Each row is where one point has got to under a steady rotation. How many steps took it there?
The counts run from 0 to 752.
[102 98 57 87 100 107 98 88 79 83 126 102 97 83 123 90 94 95 64 102 106 108 105 109 90 139 98 100 98 100 95 110 112 118 115 95 90 109 96 124 105 84 149 121 114 118 100 107 144 96 98 119 103 80 110 89 77 85 102 127 95 119 102 94 90 104 108 104 96 87 94 99 113 126 86] | 74
[108 117 109 72 110 119 103 80 94 65 123 112 56 73 88 92 106 88 60 91 109 103 102 109 89 111 88 91 92 100 115 128 100 96 90 71 101 88 114 106 99 92 116 97 135 119 111 107 124 121 83 92 84 81 90 138 102 80 117 97 100 83 101 117 81 107 118 111 95 73 73 69 118 94 105] | 140
[73 97 115 79 104 108 117 84 111 99 107 80 90 106 95 83 116 79 124 87 90 86 78 87 98 89 106 86 69 101 121 96 104 112 108 110 111 95 80 77 80 80 72 88 80 83 100 109 88 107 61 91 86 94 101 133 119 107 60 82 84 84 101 123 81 106 115 89 103 115 86 119 91 102 80] | 143
[114 75 118 125 97 106 95 69 85 87 111 77 109 115 111 89 84 86 106 94 118 150 99 110 87 79 111 97 67 133 99 93 80 114 99 88 84 113 80 117 87 68 116 121 102 104 92 90 104 80 97 84 112 95 86 106 92 121 77 76 105 98 125 106 69 85 119 124 115 85 125 112 120 110 92] | 670
[102 82 98 109 87 70 100 83 80 81 104 74 148 86 84 83 116 71 76 140 86 116 96 96 110 110 98 113 76 105 98 115 118 94 99 96 106 98 114 97 112 102 78 100 80 80 96 107 101 110 87 86 104 81 117 131 114 92 99 82 88 97 97 102 76 111 121 87 81 85 117 115 93 131 113] | 575
[78 79 120 80 89 101 119 90 115 94 87 79 103 72 99 117 113 72 93 105 95 64 99 88 86 117 86 93 83 91 118 118 129 109 89 93 118 119 83 91 96 92 84 84 90 99 103 77 102 129 74 94 93 84 108 137 104 105 85 110 84 84 96 110 59 96 126 89 85 97 94 90 87 109 90] | 486
[92 95 98 87 92 69 109 84 102 96 108 70 135 93 95 92 113 69 91 132 84 101 78 85 100 89 104 113 90 114 97 82 123 111 113 95 118 96 100 94 110 94 70 106 50 86 94 77 94 109 105 97 115 86 113 136 76 91 71 86 93 98 113 90 52 97 113 70 93 112 100 95 112 123 110] | 574
[91 83 99 135 89 94 92 68 92 58 115 80 102 67 111 93 88 95 70 101 103 103 112 98 82 124 96 88 93 105 75 126 118 100 100 71 88 101 100 134 118 76 118 90 89 102 90 97 110 101 94 66 109 90 112 89 86 116 117 133 93 95 106 103 80 77 127 105 83 62 104 115 119 107 103] | 244
[109 80 98 98 67 74 116 117 75 83 94 87 49 85 78 98 129 85 109 100 86 69 95 85 114 129 93 89 78 90 105 123 145 91 105 79 96 100 116 93 109 100 101 89 95 101 107 110 94 119 63 115 78 102 120 126 104 97 110 91 79 79 89 116 79 111 105 87 101 87 95 85 71 106 80] | 740
[104 108 127 115 109 73 104 120 78 86 93 83 100 78 90 112 111 75 91 81 97 93 115 106 93 90 95 108 79 91 75 118 90 108 79 87 109 117 116 104 89 97 101 100 78 116 86 71 91 107 75 64 117 79 102 105 106 131 68 80 100 77 81 102 57 94 115 122 76 73 106 82 79 92 81] | 177
[90 99 96 106 115 88 90 71 92 75 118 80 99 80 115 84 84 73 92 101 63 95 97 93 73 106 113 94 119 107 93 93 151 131 136 74 91 87 100 121 122 75 110 98 56 79 63 105 108 81 90 93 102 103 121 88 88 111 111 97 113 109 129 83 85 81 116 82 98 97 115 100 97 118 84] | 331
[84 95 93 111 63 91 133 78 105 96 114 87 107 95 100 95 69 93 101 90 144 138 75 106 92 85 83 62 111 102 87 80 93 113 112 98 109 100 92 107 92 93 119 101 82 104 117 92 94 75 115 98 110 71 107 118 89 98 77 89 119 82 113 69 70 74 110 87 114 91 107 83 100 115 80] | 240
[95 99 114 120 130 101 85 93 95 79 112 102 106 89 89 93 108 83 90 120 98 109 115 105 107 124 114 99 62 110 93 151 107 103 84 96 97 117 100 118 90 75 91 108 96 94 112 79 96 89 58 74 127 101 108 104 94 115 117 96 78 91 93 141 65 93 117 108 87 71 103 112 111 83 96] | 50
[94 92 119 94 94 73 112 95 106 84 105 85 102 97 132 89 100 101 104 75 107 101 87 117 90 120 86 79 75 65 90 119 114 104 88 63 112 100 95 123 83 69 114 94 104 113 80 78 98 95 79 100 103 101 107 109 88 113 69 123 88 91 104 98 53 82 115 87 106 71 121 90 98 110 82] | 614
[86 111 105 92 69 107 125 91 111 72 120 100 93 85 92 81 87 93 87 96 134 109 88 122 95 129 72 52 98 70 109 129 96 96 105 82 121 81 110 105 84 90 115 88 105 116 113 109 100 84 110 88 114 74 121 119 89 69 96 107 99 74 101 80 87 97 102 91 118 75 120 103 93 130 93] | 527
[110 93 75 111 81 89 86 98 76 41 99 88 100 113 117 69 76 89 98 99 109 133 112 130 98 116 118 95 104 112 78 106 97 119 125 92 94 80 94 121 120 78 112 112 90 99 98 113 119 57 98 84 112 96 103 79 103 97 103 91 116 107 117 107 87 85 114 116 104 75 116 120 99 111 83] | 416
[97 90 98 103 129 93 88 65 95 92 104 77 119 69 110 98 106 65 53 128 73 96 112 90 74 139 100 87 88 89 104 115 149 115 106 73 97 106 92 101 117 93 107 105 95 81 86 88 95 120 88 96 96 109 114 114 84 96 112 121 83 110 122 106 87 102 129 85 105 88 107 100 107 120 105] | 619
[100 97 57 88 111 93 100 120 70 69 88 101 95 85 120 92 94 93 69 121 108 125 116 119 91 149 101 98 78 98 80 120 112 130 111 88 115 111 94 114 100 94 120 132 110 106 89 95 119 96 113 106 117 81 98 99 74 75 102 137 101 115 101 117 67 99 123 107 101 74 97 89 124 108 97] | 704
[108 120 127 91 112 90 113 108 83 78 108 105 110 98 78 124 89 79 55 89 119 129 104 111 93 81 86 87 96 120 96 103 74 105 98 108 117 104 123 85 101 98 90 97 67 131 121 93 97 75 90 88 116 66 100 126 72 79 78 75 110 76 79 86 82 102 120 108 99 77 90 88 91 131 90] | 90
[83 113 134 96 104 117 99 79 102 59 119 103 98 101 99 108 96 93 83 78 130 123 109 123 64 92 94 62 104 93 113 108 82 109 117 90 110 99 114 95 105 92 100 100 116 112 117 102 78 76 99 91 101 102 89 126 85 95 103 70 109 70 111 92 109 80 124 120 133 78 97 113 74 105 81] | 217
[100 102 68 103 84 102 115 98 81 55 100 91 98 87 106 84 88 71 101 115 104 125 95 114 104 121 105 104 101 100 98 114 122 124 137 115 138 91 101 97 103 110 89 85 68 76 106 107 110 96 110 85 133 78 117 108 98 80 93 104 79 108 101 110 81 101 116 72 99 120 104 76 115 101 93] | 617
[103 80 90 94 87 67 96 106 65 86 69 81 90 113 101 120 116 71 120 112 97 103 111 94 88 86 108 103 90 111 108 77 126 136 116 84 119 119 104 81 109 106 84 106 85 107 124 89 83 102 98 109 91 103 86 135 82 86 89 76 80 99 103 108 96 106 132 80 111 115 94 77 82 108 94] | 369
[77 124 106 117 124 80 94 89 101 102 109 92 109 107 100 91 114 81 104 131 96 127 101 118 96 91 106 77 74 112 100 108 119 118 120 108 116 99 108 89 118 95 70 106 67 72 90 88 61 100 83 84 109 114 135 125 88 112 97 61 97 89 113 119 72 108 128 92 119 97 106 102 83 90 85] | 392
[124 92 94 122 78 91 89 84 68 67 112 83 109 101 93 79 91 93 101 96 122 154 112 122 92 76 122 100 91 127 82 92 87 115 101 109 62 108 99 113 127 90 107 134 99 109 96 100 109 80 107 97 110 105 102 107 94 111 86 65 137 105 113 98 80 95 98 121 103 89 116 98 107 110 93] | 40
[75 126 67 107 63 95 101 94 92 70 119 79 93 88 78 82 120 83 116 110 98 99 79 102 109 116 100 82 125 107 103 97 119 98 134 125 95 105 86 114 105 112 98 98 77 71 111 139 100 97 97 106 86 105 124 110 104 86 106 88 102 100 108 94 80 93 97 90 112 119 107 101 80 91 70] | 695
[83 106 102 60 92 132 133 85 97 86 96 94 85 107 81 83 110 91 104 95 126 119 77 111 106 103 95 82 71 104 117 102 77 116 109 137 120 103 102 68 78 88 73 104 87 99 136 127 117 105 89 109 105 65 99 140 101 57 90 92 82 88 90 114 70 112 110 100 101 110 89 87 106 113 93] | 229
[116 117 95 93 85 78 101 111 81 74 102 84 98 121 76 72 117 101 90 111 81 112 100 111 109 107 102 75 70 104 94 111 101 102 127 82 79 82 118 87 120 94 79 101 110 87 115 124 88 85 80 101 71 119 119 129 96 100 103 73 89 79 100 128 94 109 121 109 111 73 87 140 75 119 85] | 653
[108 99 87 105 124 113 87 114 83 82 115 94 64 64 99 99 126 72 92 99 104 99 105 72 93 91 116 95 104 129 104 91 107 140 89 95 75 100 80 96 126 99 134 104 83 99 99 99 118 116 76 89 83 94 79 115 109 113 79 85 101 95 102 117 86 110 97 105 90 108 72 69 109 70 77] | 341
[66 100 101 80 90 84 84 105 105 78 131 81 108 67 103 76 117 80 99 104 105 62 99 103 106 139 93 110 113 88 99 118 122 92 109 80 73 101 91 129 97 81 109 108 101 112 76 93 110 112 76 125 96 106 119 110 112 104 98 104 102 96 103 114 55 94 83 96 97 105 92 111 91 78 68] | 353
[95 70 102 140 93 58 78 97 75 88 115 82 122 92 124 100 105 83 103 121 106 106 118 86 86 90 106 101 92 107 94 102 130 125 103 72 78 105 78 122 116 93 122 106 94 98 93 70 90 89 101 91 108 119 107 100 81 135 93 95 88 100 114 107 79 82 120 97 110 93 107 100 87 99 85] | 414
[141 69 102 98 82 86 83 100 73 71 109 82 114 76 90 85 85 81 66 108 117 111 120 112 87 89 101 86 93 128 104 101 94 104 114 81 76 83 108 89 141 97 108 106 108 123 100 94 98 90 88 94 102 82 105 136 120 90 101 64 121 83 84 84 97 101 98 109 91 57 113 109 88 108 99] | 460
[100 81 104 104 95 85 99 117 94 107 116 86 69 99 115 87 108 82 129 88 103 77 91 78 114 102 118 95 103 116 97 95 118 99 102 105 65 102 103 117 109 79 118 101 76 102 83 100 110 67 56 112 91 95 111 98 106 124 77 78 123 91 99 89 74 97 78 108 84 82 104 105 71 104 57] | 718
[84 118 118 98 116 93 105 83 108 92 149 100 116 93 105 87 114 94 69 110 96 104 87 105 99 131 91 97 87 79 106 133 104 63 94 98 93 114 111 122 81 81 112 98 115 115 109 102 119 97 57 112 106 97 119 108 95 96 95 96 88 87 85 108 71 109 99 94 94 57 104 118 80 119 95] | 183
[98 81 103 71 132 100 86 114 96 92 91 114 90 105 121 94 74 78 114 121 96 107 108 117 98 90 117 87 111 125 117 94 116 147 117 109 126 105 93 91 95 80 86 91 69 97 98 79 89 58 67 135 117 88 90 118 86 101 91 76 73 97 113 113 84 93 109 66 106 116 93 91 100 92 73] | 507
[125 120 85 63 100 105 115 106 86 70 107 111 73 99 94 87 94 114 64 88 101 96 97 109 111 129 89 88 80 99 100 126 92 101 101 72 102 86 100 112 105 78 108 106 111 100 115 105 129 89 66 92 80 68 113 109 97 103 96 111 114 87 87 140 69 110 99 110 81 58 74 117 91 94 87] | 311
[85 121 87 128 107 76 82 106 87 104 126 84 96 93 110 91 122 66 92 123 86 115 109 100 96 123 99 103 77 81 100 116 134 126 95 94 89 119 84 111 102 108 116 121 110 85 90 88 80 133 99 117 107 116 115 114 93 123 94 78 84 107 116 112 79 117 111 94 118 115 110 76 96 87 76] | 104
[108 75 77 105 103 100 125 93 85 113 105 94 73 112 94 91 91 79 131 103 87 98 81 86 102 88 114 75 84 107 123 97 129 111 123 105 98 93 100 76 103 87 106 95 83 67 114 117 104 75 69 118 76 99 118 122 87 120 88 90 75 96 116 102 96 114 110 65 105 98 79 89 82 123 83] | 452
[91 104 130 85 112 93 120 88 83 123 110 85 88 131 90 94 118 96 116 89 84 111 63 106 116 88 116 102 70 111 93 119 100 76 95 122 89 104 106 110 73 69 83 110 79 98 96 98 107 94 60 109 99 98 107 125 96 114 83 72 108 86 95 111 50 111 104 112 81 74 105 102 82 126 85] | 603
[109 131 68 102 65 81 119 99 77 87 118 101 94 102 79 88 119 98 77 99 102 136 87 87 107 106 99 106 108 116 76 102 108 104 103 97 75 102 108 126 119 92 110 119 106 102 123 104 100 113 107 112 78 98 109 101 68 91 100 98 131 88 108 93 60 111 105 102 107 92 60 90 101 103 88] | 63
[92 135 88 102 94 103 107 113 85 91 112 91 100 94 100 81 106 81 81 108 136 132 107 118 86 103 100 61 77 104 106 85 88 142 99 100 122 98 89 70 117 111 97 101 96 87 124 104 76 104 116 92 107 91 108 137 86 89 85 67 105 89 105 109 98 109 110 102 133 107 100 76 113 77 94] | 478
[58 110 90 117 115 129 88 87 93 91 148 81 99 55 97 95 113 65 87 104 122 93 106 82 83 103 107 108 106 118 98 113 111 111 90 128 101 117 74 120 97 93 126 91 67 100 83 83 113 108 79 98 118 86 101 97 108 103 95 102 90 95 99 87 71 83 100 95 87 115 103 72 135 66 93] | 468
